In the data rows, the value 128 means zero.
Here are some points, one per row:
[128 174 121 155 112 111  60 127 120 134 130 102 146 147 169  94  51 156
 136 125  77 107 150  64 145 140 123 108 127 113 126 140 109  99 163  80
 157 130 100  73 125  33 130 136 112  85 136  88 110  94 155 165 124 176
 108 176 106  72 126  94 168 172]
[140 128 106 191 100 119 179 119 146 167 121 137 131 156 106 189 129 156
 161 129 106 152 173 103  99  88 147 149 130  67 158 129  54 150 126  81
  79 126 148 123 180 199 195 142 104 138  78 100 122  76 107 137 117 161
 116 142 112 133  99 149 120  95]
[138 109 113  80 148 139 114  74 170 144  44 176 115  80 138 146 125 133
 124 157 147 117 113 174  83 138 149 172 129 117 116 152 124  82 130 121
 194  99 114 134 155 111 189  80 169  87 123 153 114 132 123 163  84 139
  97  99 109 137  72 113 151 167]
[ 65 119 111 144 117 157  81 143 139  86 130 214 146 103  83 192  95  99
 160 145 102 120  63 121 168 140 134 136 146  86 139  96  96  85 124 109
 109 107 127 182  96 172  94 158 110 145 128 108 123 123 129 111  85  80
 136 171 138 105 137  90 103 152]
[104 126 163 120 143 150 121 172 138 112 143 138  92 108 147 150 120 170
 174 169 134 177 134 129 121  75 129 162  49 171 165 103  93 104 127 156
 193  91 100 125  63 153 136 124 126 135 130 141 224 130 110 143 153 161
 156 151 115  82 156 153 133  78]
[ 56  31 131 124 170 135 116 160 159 149 156  66 192 144 131 104  75 141
 102 131 109 128 134 126 105 134 188  87 143 140 138 134 121 128 156 114
 147 156 117 153 156 169 113 115 155 147 138 152 107 153  93  76 135 161
 178 111  78 148 117 125 135 158]
[110 156  73 151 138 140 126 140  81 148   0 126  79 157 123  91 119 105
 137 118 130 145 109  92 130 145 124 123  81 135 104 129 132  99 102  93
 104 157 143 105 110 109 107 136 140 138 129 171 130 124 124  52 169 157
 138 100  96 177 152 106  78  99]
[163 143 174 138 116  55 142 139 140 127 128 150 108 140 169 103 115  87
 143 153 103 123 143 153 120  91 118 108 147 109 181 184 144 138 167  66
 114 104  97 175  94  82 136 152 143 160 157 171 102 120 122 153  57 111
 241  77 131 142 145 124 107 100]
[137 122  79 135 142 145 134 182 104 139 164 144 109 161 137 166 114 108
 150 130 212 127 137 100  88 127 125 159 153 211 155 115  83 144 104 125
  94 159 147 128 150 108 142  87 103 173 180 121 163 164 186 164  86 139
 133 141 140 139 120  58 106 172]
[120 129 193 119 210 109 167  58 140 108 121  94  92 118 112 139  99 114
 143  86 119 146 146 108 156 138 134 166 110 179  61 142 155 160 160  79
 150 120 121 161 137 140 144 123  23 142 106 122 113 149 159 102 103  95
 102 119 124  94 121  75 163 101]
[145 141 152  94 112 123 117 133 147 223 108 150 149 101  88 161 137 114
  50 135 126 148 147  99 134  92 152  86  68 149 114 114 112 181 137 135
 138 116  70 114 145 147 102 168 142 106 129 133 153 108 180 134 108 100
 130 191 171 206 152 105 144 130]
[153 105 122 149  83 163 150  71 133 172 184 231 126 135 198 109 166 136
 123 106 117 110 165 114 137 151 145 110 135 176 117 102 107  95 165 104
 127 139 142 124 157 105  87  67 111  88 133 152 142 143 101  65 167  94
 151 132 134 107 151 166 109 125]
[115 140 135 137 101 104 109 132 119 124 142 117  26 160 126 102 117 147
 132 123 118  98 132 238 155 131 153 142 106  89 134 122 119 120  89 137
 120 198 127 115 155 152 123 120 125 144 139 108 165 141 127  72  46 123
 121 185 171 151 114 159 196 138]
[115 147 173 155  86 160 100 143  97 118 113 119 175 102 174 115 177 134
  70 110 125 157 224 161 189 166 103 161 127 119 169 138 105 140  93 140
 158 154 128 139  96 171 135 104 152 119 125  96  99 128 161 104 114 135
 128  59 108 103  82  55 123 122]
[100 109 134 160  78 146 160 122 140 114 113 140 135 153 106 156 126 104
 123 136  89 105 120 110 159 129 168 158 150  91 117 116 131 210 154 207
 162 162 137 145  83  67 139 112  90 134 114 233 142 123 130 141 106 190
  71  95 153 135 153 146 132 145]
[132 128 173 131 159 151 139 137 142 114 168 153 112 157 174 161 115 127
 144 130 135 117 102 116 162  92 117  87  71 137 154 138 209 162  77 130
  64 118 120 123 102 112 112  99 130  87 117 125  76 124  66 133 136 137
  63 126  81 195  76 123 127 156]
[120 145 112  83 139 150 127 210 131 187 147 145 133 119 138  62 139  97
 121 109 148 152 112 116 185 136 122 158 148  84 116 150 104 153 125 149
  57   0 193 106 141 116 164 154 125 140 106 149 170 202 114 118 113 125
 130 133 117  94 129 131 207 135]
[144 116  97 142 112  98 151 162 105 139 116 117 112 103  65 142 129  82
 124 157 145 115 134 157  94 124 141  63 176 143 148 121 123 138 114  83
 137 127 115  94  61 170 127  80  90  93 150 115 128 117  64 134 169 105
  75 106 157  94 172 106 218 124]
[133 127 160  87 128 152 102 134 195  80 102  90 107 150 113 216 169 173
 124 116 129  89 151 101 126 112  84 114 149 119 131 198 112 111 101 151
  86 154 144 177 148  80 154 114 161 124 150 150 112 117 138 106 205 109
 174 130 133 106 177 105 186 125]
[124 166  73  81 177 130 118 151 111 107 147  99 127  76 131 185 125  96
 115 161  90 132 140 147 164 176 168 150 125 136 164  55 151 155 160 113
  84 163 111 105 143  87 188  78 142 125  60 108 135 132 122 139 134 109
 160 140 157 123 139 176  91  98]
[178 102 175  70 141  45  88  96  67 180  90 128 151 178 110 124  86 174
 131 146 129 127 141 115 154 137 147 133 183 109 146 145 162 102  88 184
 105 113 143 145 134 150 111 114 100 130 125 101 202 148  89 126 153 119
 104 123 148 104 145 132  28 143]
[ 99 147 128 152  90 123 138 160 123 144 118 117 129 133 148 154  92 100
 126 126  53 103 114 198  95 111  75 139 158 209 116 158 138 139 178 126
 111 119  91 194 150 134 118 168 178 105 131 122 139 174 153 134 187 132
  25 130 139 115  86 159 115 108]
[ 92 114 143 157 155  78 146 131 122  71 129 135 162  56 160  84 112 104
 147  78 143 168 170  70  89 148  69 121 109  72 128 126 129 120  96 119
 138 134 134 166 147 107 152 104 141 111 186 139 168  97 133 117 154 116
 101 144 188 167 100 168 125 153]
[ 87  92 108 153  90 167 152  90 109 117 129  72 108 124 128 142 109 189
 124 137 154  79 158 115  93 231 146 120  94 127 158 135 170 136  92 106
 132  80 174 107 125 107  76 211 126  89 119 139 137 153 116 195 126  78
 159 114 162 141 113 129 120 100]
[ 87 176 153 124 151 133 122 135  69 130 159 148 108 147  78  79 191 176
 160 118 130 142  79 109 124 163  81 104 150 141 113 120 110 124 152 133
 128 171  73 145 162 155 157 151 118  31 102 143 136 130 104 164 124 127
 174  71  91 156 140 130 127 148]
[155 144 119 158 152 161 112  87 151 128 116 124 136 120 122 156 125 107
 103 145 142 141  86 124 123 163 106 124 158 141 115 161 113 141 154 169
 146  97 121 151 110  89  89 130 103 144 163   0 145 101  97  89 120 196
 187  84 124 176  89 187 162 111]
[122 224 114 100 136 138 122 121 133 132 155 132 146 209 109 135 144 111
 119 147 141 167 165 144  50 139 123 149 132  75 135  90 219 142 118 132
 178  99 167 149 165 153  93 117 118  92 177 149  81 124 147  90 131 140
 133 158  94  99 153 146 107 118]
[199 144  80 114 134 145 162 122  70 108 136 138 143  69  91 144 104 142
 158  65 115 114 149 146 145  53 146 112 138 123 119 130 188 132 160 146
 142 157 152 151 137 149  76 151 167 132 103 141 141 118 134 134 153 180
 208 125 148 119  79  99 164 162]
[129 155 163 140  88 111 121 122 134 107 138 118 126  94 146 119 106 141
  62 130 255 124  59 141 101 123 122 117 116 123 179 147 146 110 185 126
 123 158 132 113 121 144 150 161  77 145  63 153  90 128 141  85 177 141
 121 138 139 105 125 148 102 166]
[113 166 122 139 123 138 155 108 175 120 136 132 138 186 126  71  74 110
 140 126 143 110 114 140 159  98 186 178  99 141  92  89 125 127 130 141
 126 115 138 124 104 183 178 118 179 133 146  75  91 123 146 177 196 101
 154  84 203 155 175 129 138 159]
[115  68  65 121  96  90 110 128 128 111  95 135 196 162 113 125 190 102
  97  44 162 114 109 151 153  93 112 150  68 168 137 109 159 114  94 103
 126 131 109 162 139 116 138 142 107 139 107  97 138 141 100 185  78 157
 129 162 113  95 175 165 145 112]
[154 116 128 161 129 128 154 154 169 125  76 109 142 161 124 107 141 104
 130 115 101 117 124 118 106 155  76  99 146 140  77 159 133 137 143 181
 143 138 119  78  48 157 150  86 126 133 111 139 120 131 138 148 116  64
 221 209 117 100  38 154  99 148]
[129 117 120 105 136 169 119  97 176 123 134  87 128 130 103 132 142 151
 157 132 140 126 187 107 163  85  28 121 156 119 125 101 148  86 191 101
 134 119 103  58 116 157 109 124 154 182 123 132 110 177 113 129  60 150
  68  91 183 168 162 154 107 152]
[185 171 116 123 141 134 124 158 158  42 137 104 107 131 110 110 186 122
  93  94 115 175 111  91 115 128 235 116 111 137 135 162  72 125 160 129
 110 132 135 123 130 143  86 144 170 138 159 126 160 134  93 159  82  99
  47 112 120  96 122 135  86 139]
[110 101  74  57 107 131 114 105 100 137 213  97 131 120 175 122 125 131
 133 114 176 109 125 147 101 110 136  97 126  47  13 164  84 124 103 116
 122 135 103 135  71 110 129 129 130  98 111 121 130 113 159 107 134 117
 105 109 113 135 125 109  66  50]
[139  94 169 111 149 125 167 155 100 142 113 150  81  96 151 143 164 157
 123 105 126 134 130 133 141 176 177 110 193 110 106  82 146  72  85 130
 111 105  97 106 126 148 110 167 118 160 173 133  57 127 207 167 162 179
 114 144  89 117 149 191 112 132]
[213  68 151 160 130 139 139 145 148 152 120  77 127 118 136 126 116 135
 124 131 121 138  84 164 139 100  78 139 108  93 117  17 115 131 143 137
 162 149 169 135 151  60 143 171 136 120 161 100 137  96 140 115 128  37
 110  87  69 106 125 106 125 147]
[135 161 145 113  68 118 137  86 128 127 134  86 174  71 187 110 156 142
 162 175  82 120  25  91 110 113 129 136 157 138 115 121 140 170  25 110
 129 130 112  80 171 163 114 113 130 160 149 144 133 158 121 108 130 138
 159 132 120 123 159 109 113 122]
[108 127  63 124 213  55 139 134 114 146 156 159 153 152 157 158 170 135
 151 169 117 149 106 145 173 126 114 145 115 163 156 178  89 128 121 161
 184 151 161  75 152 133  88 170 127 162 111 157  89  79 134 128 142  88
  98 118 168 129 118 134 164 121]
[172 123 139 173 119 139 119 115 106 128 164 137 133 110  93  79 112 134
 124 165 132 108 129 109 127 190 106 114 121 116 129 158 157  98 154 177
 144 146 136 175 146 133 149  90 168 212 102 129 112 129 121 167 148 124
  92 185  61 177 157  89 157  43]
[ 85  79 179 115 129 143  96  88 113  85 147 153 114 110  55  44 162 104
 132 161 104 117 156 164  66  82 134 126 141 185 128 118 123 137 103 149
  79 102 178  76 146  75 115 135 121 124  96 116 101  68 154 112 138 161
 133 142 128 120 125 117  88 124]
There is one direction along which these points spread out most. Where along it does each point below lie, from 0 to 99? The average is 50, and the first point in the table lies past the average. One standard deviation of the points above along it is 16.
[ 87 176 153 124 151 133 122 135  69 130 159 148 108 147  78  79 191 176
 160 118 130 142  79 109 124 163  81 104 150 141 113 120 110 124 152 133
 128 171  73 145 162 155 157 151 118  31 102 143 136 130 104 164 124 127
 174  71  91 156 140 130 127 148] -> 67
[113 166 122 139 123 138 155 108 175 120 136 132 138 186 126  71  74 110
 140 126 143 110 114 140 159  98 186 178  99 141  92  89 125 127 130 141
 126 115 138 124 104 183 178 118 179 133 146  75  91 123 146 177 196 101
 154  84 203 155 175 129 138 159] -> 35
[213  68 151 160 130 139 139 145 148 152 120  77 127 118 136 126 116 135
 124 131 121 138  84 164 139 100  78 139 108  93 117  17 115 131 143 137
 162 149 169 135 151  60 143 171 136 120 161 100 137  96 140 115 128  37
 110  87  69 106 125 106 125 147] -> 54
[140 128 106 191 100 119 179 119 146 167 121 137 131 156 106 189 129 156
 161 129 106 152 173 103  99  88 147 149 130  67 158 129  54 150 126  81
  79 126 148 123 180 199 195 142 104 138  78 100 122  76 107 137 117 161
 116 142 112 133  99 149 120  95] -> 29
[120 145 112  83 139 150 127 210 131 187 147 145 133 119 138  62 139  97
 121 109 148 152 112 116 185 136 122 158 148  84 116 150 104 153 125 149
  57   0 193 106 141 116 164 154 125 140 106 149 170 202 114 118 113 125
 130 133 117  94 129 131 207 135] -> 25
[129 155 163 140  88 111 121 122 134 107 138 118 126  94 146 119 106 141
  62 130 255 124  59 141 101 123 122 117 116 123 179 147 146 110 185 126
 123 158 132 113 121 144 150 161  77 145  63 153  90 128 141  85 177 141
 121 138 139 105 125 148 102 166] -> 61
[100 109 134 160  78 146 160 122 140 114 113 140 135 153 106 156 126 104
 123 136  89 105 120 110 159 129 168 158 150  91 117 116 131 210 154 207
 162 162 137 145  83  67 139 112  90 134 114 233 142 123 130 141 106 190
  71  95 153 135 153 146 132 145] -> 38
[110 101  74  57 107 131 114 105 100 137 213  97 131 120 175 122 125 131
 133 114 176 109 125 147 101 110 136  97 126  47  13 164  84 124 103 116
 122 135 103 135  71 110 129 129 130  98 111 121 130 113 159 107 134 117
 105 109 113 135 125 109  66  50] -> 74
[120 129 193 119 210 109 167  58 140 108 121  94  92 118 112 139  99 114
 143  86 119 146 146 108 156 138 134 166 110 179  61 142 155 160 160  79
 150 120 121 161 137 140 144 123  23 142 106 122 113 149 159 102 103  95
 102 119 124  94 121  75 163 101] -> 46
[104 126 163 120 143 150 121 172 138 112 143 138  92 108 147 150 120 170
 174 169 134 177 134 129 121  75 129 162  49 171 165 103  93 104 127 156
 193  91 100 125  63 153 136 124 126 135 130 141 224 130 110 143 153 161
 156 151 115  82 156 153 133  78] -> 29
[110 156  73 151 138 140 126 140  81 148   0 126  79 157 123  91 119 105
 137 118 130 145 109  92 130 145 124 123  81 135 104 129 132  99 102  93
 104 157 143 105 110 109 107 136 140 138 129 171 130 124 124  52 169 157
 138 100  96 177 152 106  78  99] -> 69
[124 166  73  81 177 130 118 151 111 107 147  99 127  76 131 185 125  96
 115 161  90 132 140 147 164 176 168 150 125 136 164  55 151 155 160 113
  84 163 111 105 143  87 188  78 142 125  60 108 135 132 122 139 134 109
 160 140 157 123 139 176  91  98] -> 32
[178 102 175  70 141  45  88  96  67 180  90 128 151 178 110 124  86 174
 131 146 129 127 141 115 154 137 147 133 183 109 146 145 162 102  88 184
 105 113 143 145 134 150 111 114 100 130 125 101 202 148  89 126 153 119
 104 123 148 104 145 132  28 143] -> 62
[154 116 128 161 129 128 154 154 169 125  76 109 142 161 124 107 141 104
 130 115 101 117 124 118 106 155  76  99 146 140  77 159 133 137 143 181
 143 138 119  78  48 157 150  86 126 133 111 139 120 131 138 148 116  64
 221 209 117 100  38 154  99 148] -> 59
[128 174 121 155 112 111  60 127 120 134 130 102 146 147 169  94  51 156
 136 125  77 107 150  64 145 140 123 108 127 113 126 140 109  99 163  80
 157 130 100  73 125  33 130 136 112  85 136  88 110  94 155 165 124 176
 108 176 106  72 126  94 168 172] -> 61
